Rotation paths and how fast each direction turns (degrees per step):
Each turn is a multiple of 5 degrees from 10 to 175, or 0.
Each row of a path follows its step; steps can be skipped.
Path 1:
step 0: [-0.36, -0.05,  0.13,  0.21,  0.02,  0.29, -0.05, -0.11,  0.15, -0.09,
  0.10,  0.07, -0.29, -0.11,  0.20, -0.22, -0.21, -0.13, -0.02, -0.17,
  0.06,  0.19, -0.01,  0.13, -0.04, -0.21, -0.07,  0.03, -0.09, -0.15,
 -0.19,  0.08,  0.12,  0.06,  0.04, -0.03,  0.29,  0.00, -0.02, -0.06,
 -0.02,  0.07, -0.20,  0.15, -0.20,  0.44,  0.00,  0.19, -0.02,  0.01,
  0.36, -0.07, -0.02, -0.35,  0.25]
step 1: [ 0.04, -0.02, -0.21,  0.01,  0.29,  0.25, -0.23, -0.23,  0.16,  0.19,
  0.40, -0.06,  0.18, -0.12,  0.03,  0.36, -0.14, -0.04, -0.20,  0.06,
  0.09,  0.09,  0.21,  0.05, -0.20,  0.15, -0.10,  0.08,  0.21, -0.08,
 -0.02,  0.00,  0.01, -0.09,  0.05, -0.25, -0.01,  0.10, -0.17, -0.24,
 -0.08,  0.18,  0.14,  0.04,  0.14, -0.23,  0.14, -0.27,  0.13, -0.08,
 -0.08, -0.05, -0.22, -0.01,  0.32]
step 2: [ 0.08,  0.21,  0.17, -0.12,  0.36,  0.12, -0.03, -0.01,  0.07,  0.13,
 -0.46, -0.05, -0.12, -0.20, -0.01, -0.03, -0.08,  0.09,  0.11, -0.14,
 -0.13,  0.25,  0.00,  0.01, -0.03,  0.10,  0.00,  0.01,  0.00,  0.10,
 -0.17, -0.24,  0.15, -0.15,  0.15, -0.22, -0.03, -0.22, -0.28, -0.05,
 -0.04, -0.21, -0.38, -0.11, -0.01,  0.23, -0.13, -0.10, -0.25,  0.07,
  0.09,  0.23, -0.10, -0.32,  0.05]
step 3: [-0.29,  0.09,  0.11,  0.11,  0.18,  0.21,  0.07, -0.15,  0.04,  0.25,
  0.49,  0.17,  0.16, -0.22,  0.27,  0.09, -0.08, -0.05,  0.05,  0.00,
  0.20,  0.18,  0.12, -0.22,  0.20, -0.28,  0.20,  0.08, -0.12, -0.12,
 -0.11,  0.17, -0.21, -0.05, -0.16,  0.07,  0.18,  0.17, -0.15,  0.10,
 -0.10,  0.03, -0.13, -0.31,  0.02,  0.09, -0.14,  0.03, -0.02,  0.04,
  0.06,  0.12,  0.06,  0.18,  0.28]
step 4: [ 0.14, -0.01, -0.03,  0.17,  0.23,  0.05, -0.15,  0.12, -0.20, -0.01,
 -0.12, -0.27, -0.06, -0.17,  0.04,  0.22, -0.05,  0.00, -0.11, -0.06,
  0.02,  0.14,  0.28,  0.16, -0.11,  0.17,  0.00, -0.20,  0.05,  0.20,
 -0.27,  0.09,  0.18,  0.06,  0.01, -0.05,  0.23,  0.08,  0.21, -0.26,
  0.03,  0.06, -0.11, -0.18,  0.25,  0.09, -0.10, -0.07,  0.16, -0.47,
  0.18,  0.14, -0.41, -0.10,  0.06]
step 5: [-0.25,  0.25,  0.23, -0.19,  0.14,  0.25, -0.14, -0.13,  0.03, -0.01,
  0.14, -0.02, -0.07,  0.10,  0.04, -0.35,  0.11, -0.32, -0.20,  0.14,
 -0.03,  0.04,  0.13, -0.05, -0.14, -0.07,  0.01,  0.00, -0.30,  0.18,
 -0.05, -0.03,  0.13, -0.41,  0.15, -0.16, -0.14, -0.24, -0.30,  0.05,
 -0.06,  0.21, -0.08,  0.02,  0.03,  0.25, -0.18, -0.06,  0.03,  0.10,
  0.04,  0.22, -0.12,  0.17,  0.18]
step 6: [-0.02,  0.18, -0.11, -0.32,  0.12, -0.15,  0.13, -0.09,  0.08, -0.17,
  0.23, -0.13,  0.10, -0.14,  0.06, -0.06, -0.21,  0.46,  0.05,  0.18,
  0.41,  0.07, -0.05,  0.04, -0.07, -0.09, -0.05, -0.09, -0.02, -0.14,
 -0.26, -0.04,  0.11,  0.07, -0.04, -0.07,  0.31,  0.25, -0.12, -0.11,
 -0.19, -0.04,  0.03, -0.27,  0.13,  0.06, -0.14, -0.06,  0.03, -0.15,
  0.09, -0.04, -0.07, -0.23,  0.38]
step 7: [-0.06,  0.00, -0.04,  0.38, -0.04,  0.34, -0.22, -0.04,  0.20,  0.20,
 -0.06, -0.19, -0.07,  0.05,  0.17, -0.22, -0.33,  0.00, -0.06, -0.29,
 -0.07,  0.06,  0.08,  0.22, -0.06, -0.06, -0.08,  0.03,  0.02, -0.11,
  0.00, -0.26, -0.12, -0.03,  0.14, -0.28, -0.02, -0.10,  0.06, -0.24,
 -0.15, -0.06,  0.00, -0.17,  0.06,  0.10, -0.19,  0.07,  0.13, -0.02,
  0.17,  0.42, -0.32,  0.21,  0.02]
step 8: [-0.19,  0.35,  0.01, -0.20,  0.32,  0.20, -0.11, -0.15,  0.04, -0.03,
  0.15, -0.12, -0.15,  0.09, -0.19,  0.15,  0.04, -0.14,  0.21,  0.10,
  0.02,  0.24,  0.02, -0.24, -0.06, -0.17, -0.01,  0.06,  0.07, -0.20,
 -0.33,  0.04, -0.11, -0.24,  0.17,  0.08,  0.24, -0.19, -0.05, -0.03,
  0.20,  0.03, -0.03,  0.04, -0.21,  0.05,  0.10, -0.07,  0.07, -0.09,
  0.09, -0.27, -0.31, -0.02,  0.38]
step 9: [-0.03, -0.02,  0.01, -0.02,  0.28,  0.28,  0.10,  0.06,  0.21,  0.26,
  0.02, -0.04, -0.24, -0.37,  0.08,  0.05, -0.06,  0.11, -0.40,  0.00,
  0.04, -0.03,  0.19,  0.19,  0.11, -0.06, -0.20,  0.14, -0.15, -0.13,
 -0.01, -0.27,  0.06,  0.12,  0.07, -0.17,  0.08,  0.29, -0.17,  0.12,
 -0.25,  0.06, -0.18,  0.01,  0.39,  0.16, -0.07, -0.01,  0.17,  0.00,
  0.07, -0.11, -0.11, -0.33,  0.05]
Directions:
[-0.05,  0.04, -0.03, -0.08, -0.02, -0.01,  0.09,  0.01,  0.07,  0.03,
 -0.01, -0.01, -0.04,  0.03, -0.01,  0.01,  0.03,  0.03, -0.04,  0.08,
  0.01, -0.03,  0.06,  0.09,  0.00,  0.02,  0.02,  0.01, -0.02,  0.05,
  0.02, -0.04,  0.01, -0.05, -0.09,  0.00,  0.03, -0.03, -0.11,  0.00,
 -0.01, -0.11, -0.03, -0.05,  0.03, -0.06, -0.03, -0.03, -0.07,  0.07,
 -0.04, -0.02, -0.01, -0.04, -0.04]  100
[ 0.03,  0.01,  0.04,  0.04, -0.01,  0.05,  0.02, -0.02,  0.07,  0.07,
 -0.02,  0.05,  0.03,  0.04,  0.09, -0.04, -0.06, -0.03, -0.04,  0.05,
 -0.02,  0.01,  0.10, -0.01, -0.02, -0.01, -0.01,  0.01,  0.07, -0.01,
  0.07,  0.03,  0.03, -0.01,  0.02,  0.12, -0.04,  0.01, -0.08,  0.06,
 -0.03,  0.02,  0.06,  0.05, -0.04,  0.01, -0.06,  0.01,  0.03,  0.02,
  0.04,  0.01,  0.01,  0.10,  0.02]  160
[ 0.02,  0.00,  0.12, -0.05, -0.02,  0.05,  0.03, -0.02, -0.06,  0.05,
 -0.04,  0.02,  0.05,  0.00, -0.01, -0.06,  0.08,  0.02,  0.03, -0.02,
  0.10, -0.06, -0.03,  0.01,  0.05, -0.05, -0.04,  0.02, -0.03, -0.03,
 -0.07, -0.01, -0.02, -0.04,  0.02,  0.04,  0.01,  0.09, -0.06,  0.07,
  0.02,  0.01,  0.02, -0.03, -0.01,  0.05,  0.02,  0.04, -0.01,  0.05,
  0.03, -0.05,  0.04, -0.09,  0.02]  120
